A: a few groups of rows, each row roughly a mix of its group's hidden directions; some rows fit no group:
A (144 x 13):
[[  18   17   28   -3   27   -1   26  -62    2   39   47  -17  -48]
 [  30   18   43   21  -51    6    1   15   76   23  -14  -11   -3]
 [ -30  -16  -29   -6  -55  -22  -22   62   -8  -25   15   -4   45]
 [   2    7   36   16   55   10    9  -62   -7   49   -4  -16  -40]
 [   6  -14  -31    2  -61   -2  -23   52    7  -25   24   28   54]
 [ -39  -13  -10  -35   10  -16  -12    0  -73   -5   57    4   27]
 [ -36   23   48   48   26   10  -50   19  -24  -45  -17    8    7]
 [  12    4    2   48    7    2   -6  -15  -27  -50   23   70   39]
 [  33  -36   30   44  -15  -48    7   -2  -16   28   36   34   42]
 [ -46   -4    0  -15  -18   20  -20  -50  -30  -66   -9  -39   16]
 [  -4   27  -16   13  -22   36  -30    3   45  -18  -42  -47  -53]
 [ -20   12   29   52   51  -23    5  -21   33   53   11  -35   -6]
 [ -54   49   20   12  -36  -23  -24   29   10  -40   -2   35  -30]
 [  52   -8   18   27   32   -4   12   -1   -7  -62  -31  -39   39]
 [ -39   36    9   -1  -50  -32    4   -8    1  -76  -22  -12  -11]
 [ -19    2  -12   19  -11  -42   -1  -24  -65  -42   48   -5   36]
 [  14   -4   23  -41    3   30   -1   29   65   54  -27  -13  -28]
 [  37    6  -55    4   39    0   42   -3  -10   51   19  -29   38]
 [  -5    2    9  -41   -5  -36   75    4    6   40   26   11   43]
 [  17   -1    2   30  -39    3  -63   10   50   19  -10  -48  -32]
 [  -2  -38   22  -18  -52   24   -8   57   -4  -37   43   21  -21]
 [ -13   38   69   24  -23    9  -22  -16  -34  -42  -28  -27  -13]
 [ -29   -4  -10   -7  -78   -7  -41   35  -20   38   32   -2    9]
 [  39   19   12  -11   19   40   26  -64   19    1   39   41  -23]
 [   1   -6    0  -32   15  -20  100   -2    1   31   -8    8   15]
 [ -12  -16  -22    7  -26  -22    3   56   54  -47   38   -4   33]
 [  -4  -46  -42   30   18  -27  -16  -15  -54  -27   50   12   18]
 [  28  -19   21  -16   33   50    8  -32  -40  -15  -50   27  -36]
 [  19    6  -31   -6  -66  -23   -8   19    8    2   67    9   40]
 [  22  -39   17   -4   38  -20   12   -1  -30   18   37   62   48]
 [  15   26   -4   15   47   -7    2  -58  -22   51  -53  -17   -6]
 [ -10   58  -29    3  -62  -12    0   21  -25  -51   28   17   -7]
 [ -36  -17  -40    5  -19  -47   29   -8  -52  -17   31  -48   -3]
 [  -6   13  -30   -3   -4  -59   42   20   40   63    1   14  -20]
 [  20  -59    2  -25   23   65   -9  -38   16  -12   32  -27    8]
 [ -15   35   43  -63   12   43  -45   21   13   15    0   26   12]
 [ -30  -10  -25   -7  -73  -19  -31   34  -17   22   43   -9   26]
 [ -27  -30  -21   -7  -36  -32  -29   67    8  -31   -4  -17   44]
 [ -15   16   29   -5  -19   36  -27  -19  -34  -84   -9  -19   12]
 [  19    5   45   11   53   24   19  -54   30   20   16    6  -46]
 [   5  -22  -16   16  -16  -33   30    1   23   -1  -36  -77  -44]
 [ -26    1  -43    4    4  -19   57  -33  -69  -16   17  -21    1]
 [  10  -23   11    3  -13  -33  -11   79   37  -50   -4  -15   21]
 [ -13   -1  -61  -13   10  -58   36   18   40   -7  -35   21   20]
 [  26    1  -11   38   16   49  -35    2   42  -27  -49   15  -40]
 [   8   18   15   35   47    4   59   -6   46  -32   45    7  -12]
 [  15   -7  -24   -2  -68  -11  -22   41    6  -12   45   22   50]
 [  31  -38    9  -42  -55   34  -14   24  -18  -35   29   34  -17]
 [ -17  -60  -40   26   19  -19    0  -11   49   25  -21   34   36]
 [  35  -40   -8   -4   54   39   -4    6    3   69   21   12   12]
 [ -34  -55   35   -4    4  -14  -51   20    3  -59   -5   30   -9]
 [  -9  -28  -56  -17   18  -35   34    4   40   62   22    7   -3]
 [  48    3   16   38   29    4    5    1   -1  -66  -37  -30   37]
 [  17  -10   -1   15  -11   10   26   28   57  -50   64   26   11]
 [  25   75  -10   20  -38    7    0   45  -11  -28   25   34   -9]
 [   6   19  -23   16  -28  -44   15    8   42    9   76  -23   24]
 [  -8   10   -7  -16  -39  -22   70    6   27   45   36   12   36]
 [ -10   33   50   16  -57    3  -23  -21  -21   32  -34   11  -45]
 [ -19   -5   -3    5  -61   11  -37  -11  -23   67   47    5   -3]
 [  67  -38   -4   -8   43   54    2    0   13   38    8    8   19]
 [  26    8    9  -22  -35   49    0  -41  -29   20   49   48  -22]
 [   2    1  -14   29   13   32  -80   -5   -9  -40  -27  -15  -41]
 [ -56    0   26   -3  -18   -9  -15  -47  -21  -50  -44  -39    1]
 [  32   15  -12   16   25  -68   21   26   39  -22  -13  -47   24]
 [  46  -14    1   81  -10  -11    0   -8   40  -18  -40   16  -11]
 [  -8   27  -36    3  -21  -55   35   28   46   42    9   26  -28]
 [ -16   20   -6   35   54  -31   36   26   54  -36  -22  -23    9]
 [ -42  -17  -27  -29  -53   19  -23   56  -17  -36  -20   22   12]
 [  -6  -23  -51   36   35   -5   47  -12  -37  -38  -13   45    0]
 [  -9   -6  -27   25   14  -15    0  -19  -54  -42   42   50   42]
 [  10  -35   20   31   38   -6   21   -6  -56  -46  -47    1  -30]
 [  19   19   36  -16  -25   19   13   16   66   39  -37  -35  -28]
 [ -31   -9   70   27    2  -31  -34   15   12   -3  -48   24  -30]
 [  21    9    1  -31  -52   30  -11  -31   -9   16   67   44    5]
 [  15  -24   -3   -2  -55  -23  -36   48   33  -12   46    5   40]
 [ -24  -20  -45   -6  -62  -20  -30   48    1  -10   14   -5   47]
 [ -31  -10  -42  -16   32   -2   55  -10  -60  -31   17   25   12]
 [ -20   13   64   35  -15   20  -53   -5  -58   -5   -6    0  -17]
 [  25  -76    8  -12   53    8    5  -18   19   48   -9  -16   10]
 [   5   20    1   16   79  -20   21  -37   31   -5  -50  -21    7]
 [ -25  -44  -31  -60  -13    9    2  -17   37   43   18  -30   29]
 [  29  -29  -64  -16   36  -20   46   10   41   16   14   -5   29]
 [  13   11   17  -18  -47   21    0   24   84   36   20  -16    0]
 [   9  -70   17  -14   61   13   -4  -16   17   52  -19   -6    9]
 [  -5    0  -45  -28  -72  -24  -22   24  -22   -4   27    1   47]
 [  20    5   25   17    7   15   -3  -63  -14   69   43    1  -24]
 [  12   11  -16   37  -60   34  -23    2   49   43   12  -22  -31]
 [  41   -3   -4  -13   33   -2   43   14   31  -82   -8    9   -1]
 [  20  -65  -12   51   11  -44   18   -3  -33   -6   28   30   20]
 [ -32  -13   40   36   77   -7   38    7    8  -27   -1  -23   -8]
 [  23    2  -78   -3   22  -29   51    9   34   15    4   -6   29]
 [   0    4   31   29   73  -19   13   -8  -12   12  -61  -32  -14]
 [  14   23    1   -7    9   49  -19   16   71   11  -54   16  -30]
 [   7  -16   -4   14  -47  -45  -27   26   11   33   62  -31   30]
 [ -21   11   75   24  -22   -7  -37    2   -1    7  -45   22  -41]
 [ -60   24   14   -9  -54  -21  -26   -1  -15  -56  -13   18  -25]
 [  27   -6  -81  -16   10    7   34    1   -3    0   51  -16   35]
 [ -14   35  -11  -15    4   27  -13    7   44  -60  -49  -35  -32]
 [  17   19  -20   17   -2   38  -32   -1   63   -1  -51  -21  -46]
 [  50  -23  -35  -18   33   12   42    2   37   57   25   -8   10]
 [ -27   22  -16   16  -36  -37   -7   -4  -52  -71    4  -22   17]
 [ -16   29   57   49   20  -23  -15   21   -4   59  -16    8  -28]
 [   2  -21   13   -4   24   22 -103    9  -17   -6    8   -2  -17]
 [  -7   15   -7    3  -66  -21  -12   11   55   41   26  -45    4]
 [ -34  -26   19   -5   73  -24  -40    4   15    4  -10  -15  -52]
 [ -35   25  -55  -10  -15   25   28    3   26  -34  -27  -45  -42]
 [ -43   64  -16   15  -58  -24  -10   16   -6  -34    1   27  -21]
 [  27   34   41   57   47   14  -13   25  -30   42   -9   -5   10]
 [   5   -4  -21  -30  -73   -2   -9   19   -5  -13   70   19   22]
 [  30  -40   39   22  -36   -5  -36    0   27  -23  -45   40  -33]
 [ -10   -3  -46  -30  -57  -33  -14   41  -31  -24   -4  -11   43]
 [ -20   59   -7  -55   -5   56  -19    1   37   13  -15  -18  -19]
 [ -28  -35   29   -6   14   27  -28  -51  -25  -48  -30  -41   19]
 [  42  -48   51   50    3    4    0   28   19   -5  -24   45   -9]
 [  19  -12   12  -28    3    0   12    9   54   46  -36  -59  -39]
 [ -47   12  -28  -75   33   14   29    2  -43    8   13   -2    1]
 [   2  -39  -17   30   45  -28  -19  -17  -79  -18   -1   18    2]
 [ -19  -59   30    3    1   -4  -59   25  -12  -47    7   41   -7]
 [  -6   29  -34   27  -35  -14   82   -9   33   -2  -28   -9   -6]
 [  12  -26  -38   73  -16  -57    8  -17   -9  -35    4  -15    7]
 [  26   10   33    0   54   32   39  -47   18   -7    0   12  -55]
 [  37  -39   -8   70  -24  -29  -16  -10    3   30   37   27   20]
 [  14  -34   22  -14   33   -9   -7   -2  -44   20   50   55   44]
 [  39  -48    4  -22  -30    7  -58   -7  -50   25  -33   -1   14]
 [ -13  -56    9  -27   32   57  -16  -44   16   -5   31  -33    5]
 [ -12   13  -20  -14  -20  -23  101   -3   16   22   -1   -3   14]
 [  -2   20    2   -7   17  -10  -18  -40  -55   57  -58  -21  -11]
 [  45  -37  -45  -25   14  -11   47  -16    9   47   27  -29   18]
 [ -61  -41  -20  -26    4  -12    0  -63   -7    7  -29  -37    9]
 [ -17  -48  -73  -42   11   -5   18  -12   32   23   32   10   10]
 [ -45    6  -47  -38  -60  -23   -1   -3   -1  -48   11   23   -9]
 [ -13   16   17   28   82  -12   23  -17   30  -10  -49  -18   -4]
 [ -24   36  -11   43   43  -41    7  -23   38   42  -12  -32   24]
 [  14   32   58  -23  -31   23  -42   22   59   26   -5   -9    3]
 [  -1  -17   -7  -23  -79    7  -29   13   -8   21   64   12   -5]
 [  10  -13  -15  -20  -83    0  -16   33  -25    2   54   13   10]
 [ -16   23  -22  -10   -1   43  -23    9   40  -46  -37  -41  -48]
 [ -35   20   56   36   -7  -20  -41   27   -1  -30  -41   32  -22]
 [   5  -41   56  -11   23   49    0    9   -8  -21  -22   14  -62]
 [ -32  -37  -50  -53   11   -4   28  -33   55   -6   -7  -10    8]
 [ -44  -40  -19  -39    7   23    2  -51    5  -33   34  -45   12]
 [ -13    6   -7  -30  -30  -18   72    7   17   46   41   13   34]
 [ -19  -21   32   17   48  -28   23   52   13  -53  -22  -34   -2]
 [ -45  -24   22    7  -11  -14   -7  -65   23   -5  -55  -37  -19]]
one row of each group, then the others: which group is each in?
[ -4 -35  -1 -43 -54   3 -27  57 -37 -37 -14   4   0]  V
[-45 -49 -25 -48 -13   2 -10 -28   8 -64  13 -10   7]  N
[ -6  20  66 -54 -27  -4 -26  25  21  40  21 -16  23]  M

[ 39 -48  36  21  23  -6  67  10  -4  16 -17  43   2]  M
[ 37  39 -11   8 -46  -2   5  24 -32 -73  26   1  11]  N
[-16  19  10  -9  14 -11  17 -18 -34  38 -37 -44 -73]  V
[-43  22  55  16 -25   2 -48   1 -30 -42 -33  17 -20]  N
[ 15   1  -8 -23 -15   1 -42 -46 -57  57 -39  -3   8]  V
[ 23   9  11  -7  -4  49 -18  22  80  29 -25  27 -18]  M
[-53  19 -41 -42  28  -7  17  18 -32  15  52 -12  30]  N
[ 33 -61  33   1  55  33 -16 -19 -24   5 -11 -28  29]  N
[ -3  35  -9   3  36 -65  23  15  47 -16 -23 -47   8]  V
[ 31 -29   6 -14  33  41 -16  29  25 -71  25  15  24]  N
[ 12  44  34  38 -60  -1 -37   4  52 -15 -12 -17   3]  M
